Each row is where one point has got to under a steady rotation. How many steps took it there?
The counts run from 0 to 418.
[ 13   9   2  20  21   0 -32  -2  14  -5  -2 -23  22   9  -9  -1   1  -3
 -18  -5  36   2  -9  -6   0 -13  10  14 -23   8 -10 -10  -2  -5  16   9
   4  -2  -5 -12  30 -11 -14  16 -19  18   1  14  21 -10  24  11 -16   6
   3  -3   8 -11 -17  -9 -18 -19 -16 -23 -21   5  16  -3  11  -1  -3  -4
  -6 -12  -5  -6  -4  -6  -7  -5 -10 -10   0] => 183
[  9  11  -2   6  12 -16 -18 -28  18   3  15 -13 -11   2   7   9  -4  -1
   0   3  19   1  -2  -1  -2  17   9  -5 -21 -10   9  -4   7   7  11  -4
   9  19   0  -8   2   9 -15  -3 -16  30  24 -16   0  -3  -2   5  -6  -9
   8  -8 -21 -38 -22   6 -23   9 -10   9 -19   5 -12   3   0  -5 -13 -11
 -21  -9  12  10 -11  -5   3  14 -29  -3  -8] => 180
[ -2  -5  20   4 -13  -8 -15  13  25  -8 -20  -9   4  -6 -22  -1 -14  23
  -5  17  18   1  25  19   0  -4   6  10  -9   3 -16  -8  -8 -20  -8  22
 -11  -5  11  -5   8   7  -8  19   7  -5 -18   3   6   1   1   0  -8 -13
  -2  -4   5  -1 -27  -4  -2 -17 -21 -31   5   2  -5   2   3   1   4 -15
 -13 -23  -4  11  29  19  -4  -6  -2  13 -11] => 200
[  4   8 -15 -18  -4  -3  -4  -3 -10   2  -3   3 -11  21 -26   9   4   3
 -11  -2  -3   9 -21 -30 -15  14  11   5 -12   6   5 -10  -8  12 -26  -6
  -1 -10  -1  -5  10 -11   2  16 -15   3   0  15  -1  15   4  -3  -3   3
   0   1  17 -18 -13  -7   8  11   1   2 -18  -5 -13  -9  19  -1  -6  22
  13  15  -3  30 -26  15 -34  22 -12  14  -4] => 248
[ -3  19  24 -15 -22   1  19   5  -5  -3  23  -6  19 -15   5 -34  10   1
   8   9   0  -6  -1  13  -4  -2  -4   9   3 -33  -6   4  -4  -3  14   3
   2  12  37 -22 -10  -9  15  12   2 -10  -6   9   0   1   3  20 -17  -7
  -1 -16  25  -9  -5 -18  -5   5  23  -8   2   0   0  13  18 -21   5  12
  19  -2  -7  14  -5   2 -23 -21  19  12  23] => 91
[ 13  15   0  -3 -34 -20 -13  25   0   4  18 -22  -2 -20   6   9  -3  -7
   5 -14  10  25  18  -7 -17   5  17  -6  13 -23   1  41   5  22  -4  -9
 -22  18   5 -17  -9 -17   7 -14  -4 -14  11  -4   7  19 -18   2   1  -4
   7  -8  -8  14  -3   3   7   2   7   9 -18 -20  14 -12 -25 -16  10  17
  11   9   3  11  -4   5  -6  -3 -16  -1   8] => 400
[-15 -14  10 -35 -25  -4  -2  -1 -10 -24   8  -2   7   0 -25 -11  -9  11
  12   8   2  -4   0  -6  -7  24  -4  -8   8 -34  -4   2  24  -6  -3  -6
  -2  -5  22 -10  -4   5   6 -16  -7  -5 -16   4  -2  19   7  17 -15   3
   9  -8   7 -16 -20   4  10  16  14  -5  -8  -7 -10   4  26 -26  26   5
  -3   7  -7  13 -11   5 -27 -24  11   2   9] => 89
[  8  21   3   3  -3  -3  21   2   7   3  19  13  -5   5   0   7  20 -14
  -2   4 -10  -3  -1 -33  -2  -2  15   8   6  33  14  13  12  17  25 -15
   1  19  -2   6  20 -18   0 -16   2  33  -3   4  13 -15  -5  -3  -4  14
   4 -12 -24  16  23  -5 -11  -9  14   5  20   8   2 -10   0   4   6  -8
  23   6  -7   0   7  -2   9  -2  -6   8   7] => 143
[  6  23  20  13  -4 -12 -22 -17  10  -1  10 -26  11  -7  11 -13  -8  -6
 -12 -11  26  -2 -15 -36  -9 -10  19  -2  -3  -1   8  14  23   8   8  12
   9   5  19 -20   5 -20 -12  -5 -20  35   5   6  10  14  11  -8 -11 -10
   8 -21  -9  -9 -18  -7 -16   6   4  -8  -9   0  21  -2   9   1 -17  -1
 -12 -17 -18   4   2  -1  -4 -11 -17   6  -3] => 174
[ -4 -12  -5   7  -5  -7  -1   4  -9 -21   3  -1   5   1 -10   4   2  15
   5 -18   7 -22   8  42 -14  19  -1   3 -32  -3  -5  -5  18 -19  -1 -19
 -23   9  -7   9  27  12   7   3   1  -3  -9 -24 -13   3  11  18 -13   1
  10  -2  -5 -18 -26  11 -16   5  -3   9   5 -11 -17   7  -7   4  30  20
   0  -4   0  12   2 -18  16  -8  -3  -7  21] => 373
[ -6 -21  -4  -7 -12 -20  29  -4  19 -19  -2  -1 -15 -14  -6  12  20   1
  -3   3   2 -26   2  15   1  -4  -2  12  -2 -19   9  -1 -17 -17 -16   8
 -12   4   4   4 -12  -9   8   9   8 -31  -7 -15 -12 -12   0   8   6 -23
   4 -19 -17   6  25  26   8  -3  15   0  -1   3 -13  -5 -18  26  -1  16
   8  10   5  24   3   5  18   3  13  15  13] => 51
[ 17   8 -21   4 -32 -25  -2   4  -7   1  -7   8  -2   3 -18  28   5 -11
   6 -23  15   5  -3   7 -26   8 -10   7 -18  -8  -3  -1  -3  27 -14 -14
 -15  14   1 -12   8 -21   5   8  -3  -7   9  17  15  15   9  14   1   8
   9 -12  15   7  -8   9 -14   2   0   1 -25 -18 -13 -13  -8  -4  19  15
  28   9  -5   8 -31 -10  -8  -6   4 -14  24] => 408
[  5  12 -14  -6   9 -17  11 -19   0   2  24  10 -15 -13  10 -11  -7   0
  -4   7  -7  -7 -16   8 -14  13   5  -8  10  -9   8   6  19  -4   3   0
  -7   4 -13 -22 -31 -23  -8  -9 -23 -13   8  -1 -17  24  10  -1  21  -9
  -5 -15   9 -32  25  25   6  19  17  -4 -16   0 -20   4   2   3   2   5
   9  19  -5  -7 -11   1   9  16 -11   7  -5] => 331
[ 16  11   5   4  -2   1  17  -1  22  -4   9 -16   9  11  -4   8  24  -9
  -8   8   4  20   4   3   8  -4  35  -2   5  -4  14   6 -36  -1 -15  24
   4  25 -15  -6  13  -9  -5  33  -8 -16  23  12  -2 -12 -15  -2   1 -13
  -6 -12 -11  23  18  -8 -10  -1  -6  13  -4  -8   4 -15 -21   9 -11   3
  15  -2   8  23  20  13   6  18  -9   5  -1] => 226
[ -4 -16 -36   8  10 -24 -41  -7  -4   1 -16 -15   3   3  -7   2 -20  18
   4  -4   4  -9   6  -9  20  -3  -2   2  -1 -14  -1 -10  15 -19  -5 -17
   4 -21  -7 -10  -4  17 -13 -17 -14 -20  -8 -19  -9   7   8 -12  -3 -11
  -1   9   0 -28  -1  18   2 -19 -15  -3 -27   6   9  10  12   8 -12  -2
 -26  -5  -5  -4 -18 -14  -9  -3  -3 -18 -26] => 4
[-10  -5  -8   2 -12  -2  12  16  -8 -11  11  12  -5  13  -4  -7  -4  16
  18   8   2 -24  -5  14   1   8 -33   2 -24 -32 -31 -16   0  -3 -11 -15
  -9   8   9 -21  -8  17   3  -2 -11 -14   3   3  -3   0  -3  17 -15  -6
  -7  -3  35 -16   4   3   4 -11   6 -11   4  -2 -12  18  11   9   7  13
   9  10   7   3 -33  -8   3  -6  27   9  31] => 86
[-10  -7 -15 -29  -5  -6  -5 -16 -16   0  15  10  19  43 -22 -17 -10   2
   6  11  15  18 -15  -2  12  20   4  -6  -5   3 -22 -16   2   6 -13 -14
  26  -3 -26 -30  12  12   5  -1 -24   5  13   9 -23  12   6   4 -15   5
   0  -6  14 -22   3  -8   2   8  -9   8 -21 -18 -10   5  12   3   3  10
   1   7 -11  -6 -23  -3 -13  21 -13  -5   2] => 264
[ 15  19  15  29 -14 -10   8  -3  10   4   0 -10  -6   8  10  -7  -9   2
  20  20   2 -10   4 -24   7 -16   0  -7  -3 -12  -7  21   0   8   8   0
  -9  11  16 -34 -18  -4 -17 -25 -16   8  16   1   5  -9 -13 -14  -6 -10
 -21 -20 -12  12  24  -5  -5 -23  -4  -6   8   0   1  11 -17  10 -29 -17
   1   2 -14 -17   7   9  16 -14   1  23  15] => 160
[  0  -9  12 -10   6 -11   2 -28   7   4   4  -7   0  -2  -3   2   8   7
 -23 -10  11  -7 -13  31   1  15  18  27   6   6  11 -24   1 -16  12   1
   5  -2  -9   9  10  -1  13  24  -3 -13 -33 -11   0   7  21  -2  -7  -3
  15   2  -2 -35 -22 -14 -12   9   6  -3 -15   3 -17   7  29  12  19  11
   5 -16 -24  -6   4  -4 -22   6 -12  -4 -12] => 22
[ 11   8  -7   2  -3  15   0  22   5  17  -3   1  -9  15  -9   2   1   0
  -1  21  14   6  13  -1   2 -23  -8  -4   8  -8 -17   2 -14  11 -36  22
  -9  17   9   0   0  11  -7  14 -17 -11  10  21   2 -14  -2 -14   7  -4
 -18 -13  25  26  21   0  13  -9  -6  -6  19   0  10   4  -8  19 -16   9
  10   8  15   2  -2  19  -9  12   5  25   3] => 236
[-15 -26  -8  -8 -15 -10  20  -9   9 -13   5  12 -30  -2  -4  14  19  -5
  -4  -8  11 -19  -7  11 -10  -1   0   5  -7 -17  21  -3 -24  -6  -9  -6
 -16   0  -6  12 -13 -16   3   6   1 -26  -7  -9 -15  -8  10   6  11 -24
   9 -14 -13 -11  19   6   7  12  17  17  -3  -4 -24 -10  -5  27   6  23
  24   6 -12  17 -10  -1  14  15   7  16  19] => 52
[  8  10  14  27  17 -10  -6 -28  -9   1  10   4 -16 -13   4  -5  -7   3
   3   6  17 -16 -12 -13 -17   1   6 -17  -2 -10  19   4  14   9   9   4
 -17   0  30   2  -5 -13 -12  -6 -16  23   2  -2  11  -9  16 -13  18  -6
  -5 -20  -1 -35 -25   3 -19  26  10  -5  -3  15  -9  -1  20 -18 -10 -12
  -7  11  -3  15  -9   0 -25   3 -30   3   9] => 172
[ 19  28 -26  11   6   8   7 -23 -26   2  13   7  27  28  -7 -12  12  13
   8 -17 -22   8 -16 -11  -7   8  17  -1 -10  -3   8  -6   4   3  -7 -10
  11  13  -9 -16  21  -4   1  22 -19  -2   1  11  -5  17  -6  -3 -25  -3
 -11  -5   6  -6  -3 -18 -17  13 -12  11  -2 -11   1   0   8   1 -10  15
  12   1  13  30  -9  -3 -24  16   0  -8  -5] => 257
[  1   5   7   3  30   8  -8  -8  32  -2  11   8 -11  -7  -5  -1  -5   7
 -11  29  19   2  10  29   9   4  -2   0  -8  -2   2 -19  12 -17   8  13
  -6  17   6  10  23  26 -12   2  -9  30  11  -3   5 -24  15  10   5  -7
  -7  -8   9 -24   4  13  -8 -17  -3 -29   8  27  -2  -3   9   1  -2 -23
  -8  -2  10  -4  14  -2   0  10 -25   8  -7] => 186
[  1   1  -6   9  23  10 -37  14 -15  -6  14 -26 -16   4   7  -5 -13   2
 -12  -6  31 -13 -19  -1 -18  -7  -5  -6  15 -25  -4   5  33  -5  -8   1
   6   2   2   2 -16 -10 -19 -22 -20 -19 -18 -12   0  12  27 -12 -19   4
  -2   0   8   0 -17  -3   7   4   7 -10  -4  -4  12  22  19  -2  11  15
 -10 -12  -6 -33 -11  -2  -2 -19 -12  19  -2] => 349
[ 14   7 -12   8  11  -9   8  -4   2 -22  11  -5  21 -23  -4 -16   9  -2
  -5   6  -2 -29  -5  -5   3 -10  -2   0  15 -13   5   1  31 -21 -13  -9
   6   5   2 -11 -16 -18 -21  -6 -13 -16 -11 -12   0  10  15   3  -4  -9
   7 -27 -16  16  37  28   3  -1  17 -19  18   0  19   2  -3   6  -8   4
  -7  -6  -5  -9  15  -7  16 -22   5   6 -19] => 335
[-12  -8   5   1   4  -1  15  19   1  -1   9   9  15   6 -16  -7  11 -10
  -1   9   9 -26  -3   8   7  17 -31  -1 -26 -17 -15 -24   3   5  14 -28
  -4  -5   2   3  -8  20  18   7  20  20  -2  -9  -4 -21  -3  21  -2  -9
  21  -7  29   2   1  -3 -19  -9  26  -2  18   9   3  18   6   7  14   8
  -2   7  22   2 -23  -8  -1 -19  -6 -19  25] => 102
[ 10   5   9  -1  -6  -9  16  15  16  -1  17  -1  25   2   0 -11  17  -6
   3   6  14 -21   3  19   8   8 -23   7 -31 -23 -19 -18  -5  -3  16 -13
   5   7  -1  -9 -12  14  17  12  12   3  -1  -3   2 -15 -14  23  -8 -14
  12 -12  20   1  -3  -9 -24 -11  13  -3  20   2   8  17   6  15   5   6
 -12  -3  16  15 -11   5  11 -27   3 -13  23] => 101
[ 10   9 -19  -6  -7   4 -12  -4  -9 -11  -9  -2  44  33 -25 -15   2  -1
   4   5  -4   4 -14 -27  15  -2  10  12 -10   7 -10 -15  12 -11 -17 -15
  27  -7 -16 -27  27   2   0  19 -13   4  -1   5   1  13  -3  14 -29   6
   5  -2  -1  15   9  -4   0  -9 -14   1   7  -6  16   5   4   8 -15  12
  -9  -2   7  19  -3  -2 -11  -5  24 -12 -13] => 259
[  8   9 -20 -19 -19  -2  -5  -4  -3   4   3  -4 -15  16 -14   4  -4   8
   5   7  -5  18   4 -33 -11   5  34   2  22 -21  15  19  -5  14 -36   9
  -2   6  13   8  -4  -2  -5   6 -18 -16  -1  -2  -7  17 -16 -20   0  -5
  -6  -5 -16   4 -10  -4  13  15  -4  15  -7 -10 -11  -8  -6  -5 -21   9
  -6  -1  15  24  -2  20 -26   6  -3  33 -14] => 240
[ 11   4  15 -10 -17  -7  15  10   8   2  17 -15  37   5   7 -16   9  -7
  -2   2   4  -9  -4   6  20  11 -10  14 -18 -25 -18  -8  -7  -1  16 -15
  21   8   0 -27 -16  12  26  13  12   6  -4   3   4  -6 -20  26 -16  -6
  23  -6   7   9  -3 -17 -23  -9  11   1   7  -3  16   7   0   6   3   9
 -13  -5   6   8 -12   1  12 -23  11 -16  12] => 100
[  2   6  10 -19 -26 -10   6  10   1  -8  18 -19  28   5   6  -9  15  -5
  -2 -13   2  -4  -7  -8  15   8   9  14 -12 -13  -5  -3   7   9  24 -22
  20  -1   5 -23  -3  -5  23   3   5   7  -5  -6   1  11 -12  20 -26   0
  16 -10  -7   3 -16 -17 -23  -8   9  15  -9 -25  18   4   2 -11   5  16
 -14  -8  -6   9 -11   0   3 -27   4 -13  12] => 99
[  1  11 -25 -12  -2   3 -13  24  13  -2  31   5 -21  19   0  10   1  -6
   2  -3   5  -5  -5   7  -7  16  -5   4 -15 -26 -27  -6  13   9 -10  -9
   5  21 -10  -6 -14  11 -11   5 -14 -22  10  -1   4  11  -9  19 -15   2
  15   6  11  -1   8  17   5   0   6  -2 -15  -1  -6   4   0  25  13  20
  -6   5  27 -16 -31  -5  13  -1  -1  10   2] => 70
[ -5  11   7  19  14 -20  -6 -24   7   7   8   7 -25 -14   7  -3 -19   8
   5  18  15 -14  -1  -8 -18  -3 -17 -14  -1 -12   0  -3  16  11   1   5
 -16  11  26  -6 -18   6 -19  -2 -20  27   6  -6  -4 -10  18 -16  18 -19
   2 -20   3 -34 -18  20 -10  11  12 -11  14  20  -7   4  11   2 -19 -14
 -14   7   7   9  -8   5 -24   9 -30  12   6] => 171
[ 12   1 -21 -16 -34 -26  21  -1  14   0  13   9 -31  -7   0  24   5  -3
  10  -7   4   4   8   4  -7  25  -8   1 -17 -22   1   7 -10  14  -8 -15
 -20  20   0 -10  -6   0  10  -4  -8   6  25  -3  -4  -3 -18  13   7  -7
   0  -9  -4  -3   2  21   3   3   6  21 -16  -1 -24 -10 -26   2   2   6
  13  16  17  20 -18   7   6  10  -4   1  13] => 406
[  0   7  17  44  -4  -7 -16   9  -9  -6 -15 -12  17 -13  -7   7  -7  17
  -1  -2   7   5  20  22 -20 -10  17  -4  -3  20   9  10   5  -4  -2  14
 -24  -7  16  18   8  -3   7  25  14 -10 -23  -8  -1   1   1 -20   1 -12
  -4 -12  10   1 -29 -17 -11  12 -12  -4  17 -15   9  -3  -1  -8   1  18
  -6  -9   2  20  39   9 -20   4 -15   5   7] => 207
[ 19 -14 -20  11  11 -16  11 -27 -17  16  -3   7  -3  17 -20  21  15   2
   5  -6 -18   0   7  16   3  19  21  32  18  11  12 -10   3   1  -2  -4
  -3   4  -9  27  10   8  13  -3  11 -35 -32 -21  -7   2  -1 -28   9   1
  -2   7 -31 -12   5   0   0  -3   8   8   3  10 -37  11   4  -3  14   4
  12   1 -13 -11  17   1 -11  11  -5  -4 -16] => 307
[ 18  18 -10  -3 -17   3  -2 -13   0   4  -1 -11  -8  11  -9  10  13   7
   2  -4 -18  10   5 -22 -11  -6  27   7  12 -15  15  16 -15   7 -27  22
   9   5  14  -5  -2  -7  -4  28 -13 -19   7   6   0   2 -20 -12  -7  -6
  -9  -8 -10   7 -11 -10   7  13  -6  12 -10  -3  -7   0  -4   2 -23  19
   7   5  13  26  -1  20 -27   6   5  23  -5] => 241
[  9   9 -10 -10  -7  -7  37   2   7   3   4  17  -9 -23 -25   8  18  -4
  -2  28   6 -11  14   6  -7  11 -24   9  11 -14   2   2  -5  13 -16   1
 -19  27  13   3  13 -11  11   6   6  14   9   6  18 -17  17  14  18   1
  -4 -27   2  16  12  22   5 -10  26 -12  16   7  -5 -15   2  -1  14   0
  28  14  22  16  -7   0 -20 -10  15   8  16] => 412
[  0   1  10 -16   2  -9  19  -2  10  30  15  -9  11 -24  23 -18 -10  -2
 -23  -2 -11   5  -1  -1  25 -14  -4  10  15  -7  18   2  -3  -2  13  -7
  -1   0   9  -1  -7   5  22   7   1   6 -10   9 -28 -13 -16 -22  26 -19
  -7  -3  18  -9  27 -28   2 -18  15   8   4   9  31   3   3   5 -23  15
   1   6  -1  29   0  -3 -16   6 -14   4  -8] => 286
[ 19  19  17  34  -4 -17  -1 -12  17   3  -3  -9  -5  -4   6   0  -3   6
  -4  12  20 -18 -10 -24  -1 -13  -2   2 -14 -12  -2  -5 -21   5  14   3
  -3  -9  24 -32 -14 -29  -9   1 -14  12   1  11  26 -14  11  -1   0 -13
  -6 -17  19  -7  -6 -13 -19 -14 -10 -26 -14   5  -2   9  18  10 -20 -15
   5   6 -19   0 -19   8   0  -7   8  13  19] => 167
